One turning vector, and how many ticks it has turned:
The counts run from 0 to 494.
[111  89 133 118 169  73 154 128 130 129 127 129 145 152 177 136 107  93
 115 111 145  82 119 104 143 164 123 113 133 109 127 136 135 200 166 114] -> 145
[120 122 179 135 150  83 190 144 136 116 129 117 136 177 168 141 133 110
 132 113 136 128 117 123 146 158 127 125 176 143 119 185 154 138  90  99] -> 382
[108  75 155 118 159 112 162 159 175 145 106 133 100 164 127 115 106 126
 113 139 139 156 151 101  90 183 114 132 143 122 126 177 147 175 137  96] -> 325
[ 93 134 202  94 171  97 145 136 136 126 145 136 131 134 159 130 132  91
 117 131 151  67 113 105 176 175 161 108 117 130 123 131 129 147 126 130] -> 256
[126 109 154 142 188 151 179  98 116 134 130  98 128 153 140 126 124  53
 110 122 128  79 146 107 140 137 153 137 115 147 130 143 141 176 134 105] -> 20
[123 102 189 136 176 145 156 103 104 127 138 119 123 158 137 157 118  66
 114 103 169  95 122  87 132 151 151 120 159 129 135 160 110 137 104 136] -> 240
[ 97 145 184 118 149  96 161 161 141 120 114 136 117 141 169 103 122 107
 117 122 159  86 119 112 167 189 137 129 156 122 145 160 115 154  97 136] -> 480
[145 129 143 127 185 133 171 136 128 113 126 160 100 127 128 125 101  79
 115  83 149  89 156 127 129 182 171 132 111 111 144 151  96 141  95 128] -> 80
[126 121 108 117 163  86 188 146 155 141 130 115 109 173 160 118 109  94
 120 131 129 121 132 134 153 163 130 139 137 129 119 159 183 178 117  81] -> 164
[117 130 118 105 168  90 188 152 149 138 129 117 104 164 158 125 105 106
 125 140 132 120 134 142 157 164 125 131 133 128 111 167 185 171 110  82] -> 165
[ 75 122 170 102 172 108 146 137 140 130 141 119 122 141 147 120 132  79
 119 138 139  68 116 103 160 170 155 107  92 131 113 119 132 171 140 125] -> 254
[110  96 117 128 178 124 143 143 147 127 116 136 111 129 146  93  85 105
 131  88 127 110 161 132 120 188 145 137  97 114 117 165 115 201 133 101] -> 306
[ 79  97 161 104 184 114 129 120 134 133 145 109 136 135 153 142 105 102
 130 115 140  72 118 121 145 162 134  91  97 141  99 158 153 185 152 111] -> 31
[ 75 132 184 103 148  76 175 147 146 115 128 126 122 147 167 131 136 114
 134 158 119  94 109 113 146 174 145  91 118 124 111 132 137 157 139 102] -> 371
[152 119 161 126 188  97 203 132 141 111 151 153 118 149 129 182 109 102
 127 100 121 103 142 151 120 146 154 109 122 134 124 158 151 105 105 104] -> 177
[111 112 176 124 144 122 158 140 129 112 126 139 114 160 134  99 144  59
 123 114 142  97 129  93 144 189 174 125 122 119 147 125  83 166 113 123] -> 474
[ 73 117 180 117 166 143 136 117 109 140 139 109 112 146 156 128 100  86
 144 130 170  94 119 108 162 170 141 113 136 124  97 168 110 167 110 122] -> 247
[ 65 114 183 126 146  83 171 169 171 120 122 120 106 152 152 122 146 107
 130 146 141  97 113 130 134 178 110 112 126 151 122 163 134 153 135 127] -> 487
[ 92 121 155  97 175 159 176 128 149 141 139 124  65 140 106 145 101  83
 128 154 147 101 140 125 113 179 140 107  95 133 130 144 138 135 118 113] -> 451
[131 122 183 103 161  81 183 145 149 134 155 141 138 165 155 124 126 108
 122 129 129 134 131 108 174 167 160 129 140 126  97 148 158 134 106  78] -> 158
[131 102 170 122 148 112 140 139 134 104 100 149 129 136 152 135  98 136
 119  85 124 113 135 115 103 199 139  94 152 115 170 183 122 158 123 111] -> 205
[112 128 187 111 155 154 174 139 151 147 106 118  98 152 130 115 119 102
 100 159 128 126 152  90 113 183 149 137 139 139 152 163 166 149 102 101] -> 219
[ 97  94 139 117 170  69 148 132 134 132 127 126 137 155 177 137 110 102
 121 122 142  89 118 104 137 160 120 115 130 112 107 140 137 202 160 114] -> 146
[138 129 179 109 191 133 140 122 126 135 135 145 141 122 149 113  97 123
 113  93 119 109 158 110 152 175 180 125 118 133 115 164 145 151  99  91] -> 417
[ 83 111 142 122 135  87 170 139 128 109 120 115 124 164 172 113 121  85
 140 137 122  89 111 117 141 185 135  95 121 112 137 131 108 195 153 104] -> 368
[110 108 168 104 163  70 174 142 158 133 149 136 143 175 147 125 141  96
 120 137 118 134 130  99 152 158 164 121 118 130  86 132 163 163 126  79] -> 156
[105 135 163 101 192 111 142 146 150 126  95 152 118 121 153 138  99 137
  91 118 106  95 155  99 102 196 157 107 122 118 141 155 149 178 115 114] -> 201
[ 83 114 157 106 160 110 147 125 133 125 141 114 121 148 145 112 138  65
 119 135 135  71 115 103 156 179 153 102  93 129 126 120 123 183 152 118] -> 253
[104  90 171 131 158 122 185 117 114 125 135 131  99 150 144 179  84  99
 146 125 171 101 127 121 101 164 116  94 146 105 130 164  91 135 131 130] -> 347
[106  98 162 127 158 110 147 152 138 101 117 160 106 126 143 130  94 117
 134  83 142  95 133 134 102 197 132 101 121 112 149 167  84 156 130 129] -> 89
[101 127 184 127 159 121 162 161 161 141  93 131 102 151 152  90 122 121
 107 145 141 132 154  90 120 183 136 159 151 128 132 169 130 163 100 119] -> 103
[ 79 147 173 113 166 104 156 156 147 133 106 132 105 144 159  97 131  96
 104 141 144  90 129  91 156 184 148 139 135 121 127 143 123 173  98 133] -> 478
[ 72 116 208 125 143  83 175 167 172 110 127 124 109 154 151 126 136 115
 134 139 147 100 109 137 140 173 113 108 132 153 123 166 131 137 127 123] -> 488
[134 107 126 138 177 133 171 112 116 111 127 139 109 144 141 141  86 103
 145  70 130 118 150 146 116 173 158 109 131 118 113 191 108 152  90  92] -> 187
[ 92  82 170 152 163 138 179 111 142 127 131  78 115 173 128 146 137  77
 131 136 125 108 125 121  99 141 127 111 125 165 113 169 145 167 136 102] -> 12
